In the data rows, the value 128 means zero.
Each row is a mix of 3 hidden patterns, all the same size, taken from one set. Each row also carries a little noise. Patterns are numbered from 0, in the order they first appear below.
Each row in order, then the numbers of its patterns, largest weight first:
[105 144 110 130 130 156 131 171 119  81 107 138 116 165 138 133 132 114
 125 119 132 106 128 177 153 138 142 129 119 104 133 112  95 153 103 134
 133 152 150 101  67 116 108 101  95 149 118 114] 0 1 2
[157 122 158 136 113 171 109 102  81 107  86 134 121 177 123 147 112 110
 144  98 125 136 125 160 109 107 121 145 118 138 122  83 109 145 138 175
 193  99  84  87 114 122 104 168 157 156 108  94] 3 4 5
[116 109 158 152 134 166 125 158 101  80 116 124 120 156 170 151 127 137
 114 139 148  91  92 142  95 137 148 140 123  96 157 120 124 133 113 127
 114 122 151  95 126  87  90  99 130 154 126 132] 0 3 2
[108 132 110 115 135 176 136 155  84  59 118 110  91 140 163 148 118 111
 133 151 165 107  98 159 145 119 149 142 132 100 152  92 100 129 118 130
 139 147 118 103 129  79  80 112 142 158  89 101] 0 3 1
[134 138 124  94 153 131 129 126 112 149 151 191 114 114 150 143 128 139
 116 144 130 129 139 152 170 118 136 181 123 140 168 105 127 136 124 173
  99 116  94 105 103 130 114 137  77 157 160 126] 6 1 7
[130 154 139  99 133 172 139 123 124 144 120 151 156 139 130 112 125 115
 134  92 116 135 142 131 153  97 116 144 131 124 114 109 109 156 144 122
 171 145 118 134 118 133  89 144  89 145 135 143] 5 4 1
[150 145 112 121  90 109 158 119 115  97 110 121  64 111 102 144 156 137
 156 145 103 156 128 156 181 185 123 156 104 118 184 103 101 166 119 140
 140 139 129 124 119 103 127 141 102 161 152 132] 7 1 3
[127 111 114 103 161 128 135 138 111  73 104 146 114 166 134 101 138  94
 115 113 137 138 163 181 110 135  80 116 129  48 123 121 111 157  75 101
 127  91  91 110 109 109 120 152 155 167 140 118] 4 0 8
[131 101 123 125 164 143  81 138  68 116 143 151 114 123 181 136 107 105
  86 153 155  76 123 143 118 120  98 145 137 108 147  88 131 131 142 154
 104  51  76  71 135 119  75 137 147 137 125 142] 6 3 8
[ 94 115 103 178 106 156 135 132 148 104 157 111 132 178 183 128 157 134
 126 127 135  65 134 158 131 149 176 125 135 117 140  94  92 147  99 105
 126 112 160 100 110 118  99  90 143 176 150 137] 2 0 9
[ 81 128 127 144 147 182 100 150 138  74 104 100 144 158 178 161 153 124
 146 146 131 110  90 133 129 131 166 126 115 130 113  86 108 117 119 155
 162 107 146 112 136 111 105  84 128 181 114 134] 2 3 0
[154 119 107 117 109 128 150 133  78 151 147 127 107 114 124 126 121 121
 148 165 143 130 142 186 159 104 139 129 143  88 187 102 139 147 107 145
 126 148 148 159 108 108 108 159 100 140 131 104] 1 9 0
[163  90 106 167 120 136 111 112  83 133 125  93  87 128 144 127 111 126
 141 162 146 116 101 166 140 121 152 146 160 110 124  87 144 146 133 137
 131 131 144 127 131 119 129 127 158 146 127 115] 9 3 0
[117  87  98 116 137 139 139 120 121 114 107 145 162 110 164 126 131 118
  99 145 108 124 153 168 151 129 122 167 147 122 149 118 113 140 125 145
  89  73 125 131 136 114 128 128 131 114 154 129] 8 10 6
[159 127  86 156 114 136 153 134  77 148 151 111 125 141 141 119  97 129
 119 159 122 109 126 175 206 109 164 137 158  93 174 104 164 148 126 140
 131 139 134 123 128  99 124 143 123 158 106 104] 9 0 1
[146 118 103  76 128 199 141  89 113 116  94 148 136 133 114 138 111 139
 155 156  94 141 143 185 170 114 151 188 156 145 136 101 114 137 142 150
 174  99 104 143 139 109 103 136 131 144 116 139] 10 1 3
[130 114 125 126 135  99 152 118 137  81 114 123  94 143 105 104 161 125
 133 105 111 145 187 153 160 174  75 138 106 100 160 116 108 177 112 115
 139 108 100 122 125  86 153 143 135 165 200 123] 7 8 4
[139 167 123  91 142 165 118 104 100 105  91 114 140 107 131 142 165 130
 127 156 118 112 104 118 156 120 158 127 128 131 152  98 126 114 129 154
 160 133 121 139  92 136 109 115  90 141 108 133] 1 2 3
[ 99 114 151 135 160 167  82 104 110  84 131 116 156 149 127 154 164 126
 137 118 121 115 122 128  84 132 140 131 108 139 127 110 101 109 114 133
 172  96  87 112 128 127 121 118 119 159 172 146] 2 4 3
[137  91 115 111 125 113 136 115 148 100  97 123 120 131 136 107 123  99
 132 118 119 140 155 164 127 159  97 141 107  83 159 108 122 160 105 151
 133 109 120 123 115 106 159 147 149 140 168 155] 8 4 7
[121  88 100 114 128 148 130 127 128 141 155 150 133 128 131 141 108 171
 102 155 130 102 161 206 128  97 173 197 157 189 123 123 133 127 101 130
 110  72  93 123 149 106 124 143 119 120 169 114] 10 6 9
[118 109 122 137 155  88 124 126 120  88 118 167  90 169 122 143 170 121
 140  97 120 150 188 135 130 133  95 149 123 124 113 107 103 143  82 108
 160 117  85  98 128 137 144 174 128 169 191 130] 4 7 6
[ 93 130 141 178 126 130 161 166 141  98 158 169 116 139 143  88 133 144
 143  97 111  94 177 121 137 166 110 157 100 136 145 127  90 212 126 100
 117 141 126  79 153 141 110 162  77 173 186 166] 7 5 6
[160 126  82 142  85 133 155 102  78 122 146 110  89 110 117 131 114 109
 161 149 114 130 126 186 161 116 135 128 142  80 161  88 141 156 130 131
 116 133 142 142 123 111 132 128 134 159 103 104] 9 0 1
[147 127 124 149 126 131 126 124 121 162 137 106 139 146 122 108 129 132
 141 139 108 138 154 125 140 112 147 114 146 125 114 103 140 139 116 126
 151 124 123 124 124 106 136 147 167 146 150 126] 9 2 4
[103 145 135 134  95 181 166 128 172 133 149 122 166 147 133  96 154 187
 137  83  86 105 161 144 163 171 120 188 120 153 137 124 102 204 130 125
 134 137 140 116 122 128  95 154  96 128 186 155] 5 7 10
[106 106 112 127 113 142 154 100 135 132 132 168 131 122 120 104 143 152
 134  95  94  94 151 157 143 124 125 186 145 161 147 122  96 166 105 122
 138 106 130 124 134  95  95 151 114 117 162 124] 10 7 5
[107 141 155 151 162 130 119 167 144 107 171 159 137 137 175  81 113 145
 102  91 138  75 178 115 136 141 106 167 118 162 144 101 132 174 135 143
  96 106  81  57 135 148  99 158  78 140 167 163] 6 5 7
[150  95  91 114 131 114 168 110 141  97 110 109 106 123 131  87 160 145
 128  99 113 133 171 169 123 149 116 151 139 117 146 116 121 146 102 151
 144  65 123 125 140 100 122 149 119 122 159 137] 8 10 7
[ 98 131 155 137 114 188  75 145 109  61 119 113 103 182 157 172 152 125
 117 150 136  77  93 109  90 108 156 157 129 126 135  83 117 142 121 167
 158  91 130  76 117 111  84  94 129 155 104 121] 3 2 0
[133 118 106 123 135 149 146 135 124  93 109 121 139 127 129  59 116 102
 120 109 123 131 158 153 124 119  78 144 125 102 162  92 133 162 124 134
 140 114 106 127 105 106 118 138 135 120 142 180] 8 5 4
[109 109 115 140 115 102 152 164 123  81 130 105  88 154 165  92 161 115
 119 130 132 129 154 165 135 175 120 134 117  58 198 116 124 183 100 126
  90 105 145 102 111  99 131 120 120 178 152 156] 0 8 7
[102 104 128 123 125 172 136 141  90  79 125 121 118 123 163 145 100 130
 109 130 165 120 138 139 130 128 144 157 117  99 130 112 103 141 123 114
 145  87 134  97 126  95  81 107 164 154 124  95] 0 10 3
[133 137 107 113 128 150 132 128 117  94 119 130 121 123 121 149 105 121
 116 167 143 115 113 147 145 114 127 130 124  99 158 128 104 128 130 157
 134 125 128 121 108 143 122 148 121 155  85  97] 1 3 0
[100 113 146 112 117 202 152 106 132 132  88 136 165 114 145 131 160 174
 140 151  79 124 130 168 128 121 148 166 124 159 114 132 103 131 119 136
 166  89 143 128 123 118 113 131 110 119 147 130] 10 2 1
[115 107 139  96 161 109 118 157 103 102 133 169 131 164 148 120 143 115
 117 115 118 132 174 165 125 123 103 130 124 106 110 110 111 145  77 114
 147 114  84  81 128 114 126 158 164 156 167 128] 4 6 0
[158 129  90 109 102 151 175 149  94 150 120 130 163 108 108 100 117 151
 147 161 114 127 134 152 176 120 138 139 148 123 163  88 135 132 156 157
 154 168 113 153 108 143  99 159  83 133 131 112] 1 5 9
[172 115 155 165 107 188 123  90  93 136 124  96  90 114 129 131  89 120
 163 154 143 127 113 135 136  80 164 153 144 129 132  83 145 142 158 176
 160 130 111 110 139 113 110 126 146 160  99 110] 3 9 5
[174  98  95 141 128 132 138 101  94 160 114 107 132 150  89 120 134 132
 150 127 120 139 165 178 143 116 123 132 171 126 129 112 127 148 103 146
 144 123 126 149 116 105 127 175 188 153 159  92] 9 4 10
[159  84  76 147 124 133 140 122 116 151 131  89 136 126 119 105 131 109
 118 151 138 102 139 174 157 145 139 119 149 124 157  95 181 143 158 127
 141 111 137 153 104 103 127 119 142 122 170 128] 9 8 2
[144 128 119 116 150 197 119 133 117 110 117 108 136 134 130 143 142 122
 126 138 115  99 100 109 147 138 140 144 113 155 140  98 108 141 127 145
 159 133 116 112  85 132 106 119  87 156 106 147] 2 1 3
[ 95 146 162 143 102 160 159 127 163 130 138 121 159 139 140 105 159 155
 139  75  82  80 150 105 130 135 116 161 119 154 144 121  83 165 148 130
 137 130 127  93 126 150 121 145  95 141 130 151] 5 7 2
[158 109  99 145  91 149 123 108  75 127 133 120  95 138 110 139 116 132
 152 160 128 132 115 154 164 110 152 116 146 119 154  78 123 161 154 164
 142 136 106 138 126 118 115 143 138 134 110 110] 9 3 1
[144 115  80  92 150 122 129 129  73 148 152 157 136 116 138 129  84 141
 128 172 129 133 119 178 187 114 146 157 149 124 164 115 145 127 130 152
 113 132 105 140 125 119 120 142 115 147 135 122] 1 6 9
[149 118 135 127 136 161 163 133 131 118 113 120 134 135 138  65 119  97
 117 102 102 116 172 146  98 108 110 142 112 122 150 109 114 156 134 152
 129 117 105 110 112 115 116 186 114 146 134 163] 5 8 4
[102 112 118 104 138 137 145 123 133 129 147 175 124 107 133 132 150 178
 115 140 114 104 162 173 150 122 140 195 133 161 146 134 134 141 125 113
 125  81 118  87 129 103 118 150 105 125 194 124] 10 7 6
[122 109 126 121 148 133 143 121 138 105 102 141 105 148 106  92 163 114
 145  98 123 157 175 160 133 146  81 131 113 113 165 111 125 149  74 151
 139 134  99 121 115 119 144 182 150 154 185 131] 4 7 8
[104 105 129 129 123 118 128 150 132 111 166 165 142 125 171 134 136 147
 106 125 124 101 166 157 135 109 139 188 124 151 136 117 128 150  90 101
  77  78  90 102 153 113 126 147 115 137 171 137] 6 7 10
[138 114 133  88 157 132 121 153 102 103 147 167 126 120 159 145  98 129
  83 127 134 108 158 145 169  98 124 110 120  97 157 129 129 115 111 142
 122 124 104 101 123 129 113 142 110 123 127 129] 6 1 0
[135 117 122 123 116 119 169  94 130  99 117 129 115 137 114 133 182 167
 174 115 112 160 185 177 136 157 103 154 130 130 136 122  95 181  97 107
 148 125 112 121 152 115 125 132 136 142 163 114] 7 10 4
[133 115 118 157 120 161 110 113 100  83 112 104  56 147 152 162 107 114
 129 164 153 118  95 151 129 113 149 143 139  97 160  97 112 147 146 158
 136 104 142  90 124  92  87 110 164 157  97 113] 3 0 9
[132 106 121 117 101 172 102 139 126  97 118 116 142 147 130 144 173 154
 134 157  91 111 117 135 126 124 135 155 113 167 125  92 120 115 144 172
 169 122 108 108 127 138  99  93 132 127 111 132] 2 3 1
[129  83 114 140 123 133 158 148 107 128 139 124 102 128 156 139 107 132
 133 138 148 110 147 209 163 117 151 167 161 104 153 116 130 175 103 104
 117 119 146 127 129  87 112 111 178 148 129  85] 0 9 10
[118 109 117 133 153 132 125 139 122 119 132 159 146 115 173 143 107 137
  91 118 120 133 150 158 131 127 150 181 149 143 129 129 113 161  86 117
 112  87 119 118 131 118 111 137 119 119 143 126] 10 6 0
[164 109 117 129 132 159 119  81  85  90  71 112  84 148 110 133 117 110
 148 138 122 166 150 160 138 100 113 148 143  99 125  62 115 147 129 153
 183 108  85 129 137 110 149 140 171 156 156  95] 4 3 9
[124  88 100 158 127 140 156 117  98 131 135  71 135 120 156 106 155 105
 132 153 107 101 126 153 135 126 123 140 140 112 150  85 155 155 136 144
 142  92 144 153  85 114 144 121 143 125 170 129] 9 8 2
[121  74 105 128  96 160 137 108  97 143 142 110 114 135 142 112 129 152
 129 150 123 108 151 220 158 121 152 185 176 122 137 112 126 162 100  97
 119  89 162 144 131  71 127 143 145 145 141  64] 10 9 0
[156  73 121 105 124 108 163 100 131  78  85  95  95 145 103  93 139 104
 107 123 119 171 183 171 125 166  55 140 110  85 147  98 102 145 102 159
 134 106  98 125 103 108 139 174 160 126 183 158] 8 4 7
[122 116 147 132 121 116 129 130 143  93 119 123  92 140 117 118 159 145
 143 108 124 154 162 127 130 147 106 138 124 136 145 146 127 171 121 111
 161 142 119 104 135 124 151 153 137 175 154 135] 7 4 5
[103 119 136 135 104 185  95 107 141 102 115  97 139 148 153 110 159 154
 132 153 114 100 108 132 118 149 131 148 110 147 140 100 132 110 132 131
 134  96 126 100 112 127 111 115 128 141 125 155] 2 3 8
[170 109 124  92 162 127 115 113 107 100  93 129 140 153 140 103 147 114
  75 100 124 143 173 157 121 114  59 129 126  89 133 114 103 149  96 131
 145  81  66 116 102 110 135 165 156 162 159 136] 4 8 6
[133 127 129 128 139 160 151 123 121 134  95 150 150 158 125 106 135 126
 127 112  95 146 154 149 109 116  95 146 138 126 122 118 117 130 130 120
 151 121 101 107 116 112 125 156 118 159 151 134] 4 5 10
[136  98 138 141 138 113 124 138 153 111 149 126 123 141 144 132 143 147
 125 110 119 119 157 133 114 155  99 149 127 127 130 108 129 136  92 126
 113 116 105 103 147 134 145 130 141 147 182 144] 7 6 4
[168 137  93 124 104 166 126 100  79 151 132 119  96 133 121 117 107 123
 143 180 141 133 122 179 160 114 140 138 159 100 166  95 158 148 137 149
 154 134 137 144 114 110 118 143 118 135 102 105] 9 1 3
[181 114  71 113 114 158 140  89  77 162 112 113  92 112 118 127  98 121
 154 171 106 136 120 154 184 118 159 143 148  99 156  72 160 143 169 170
 172 138 112 140 133 124 120 134 126 150 112  85] 9 1 3
[109 143 142 133 162 148 116 141 127 144 153 150 145 123 158  86 111 146
 112 117 131  53 143 121 133 118 138 143 136 179 126 121  99 139 145 119
 111 129 120  84 150 162  80 137  95 105 121 149] 5 6 2
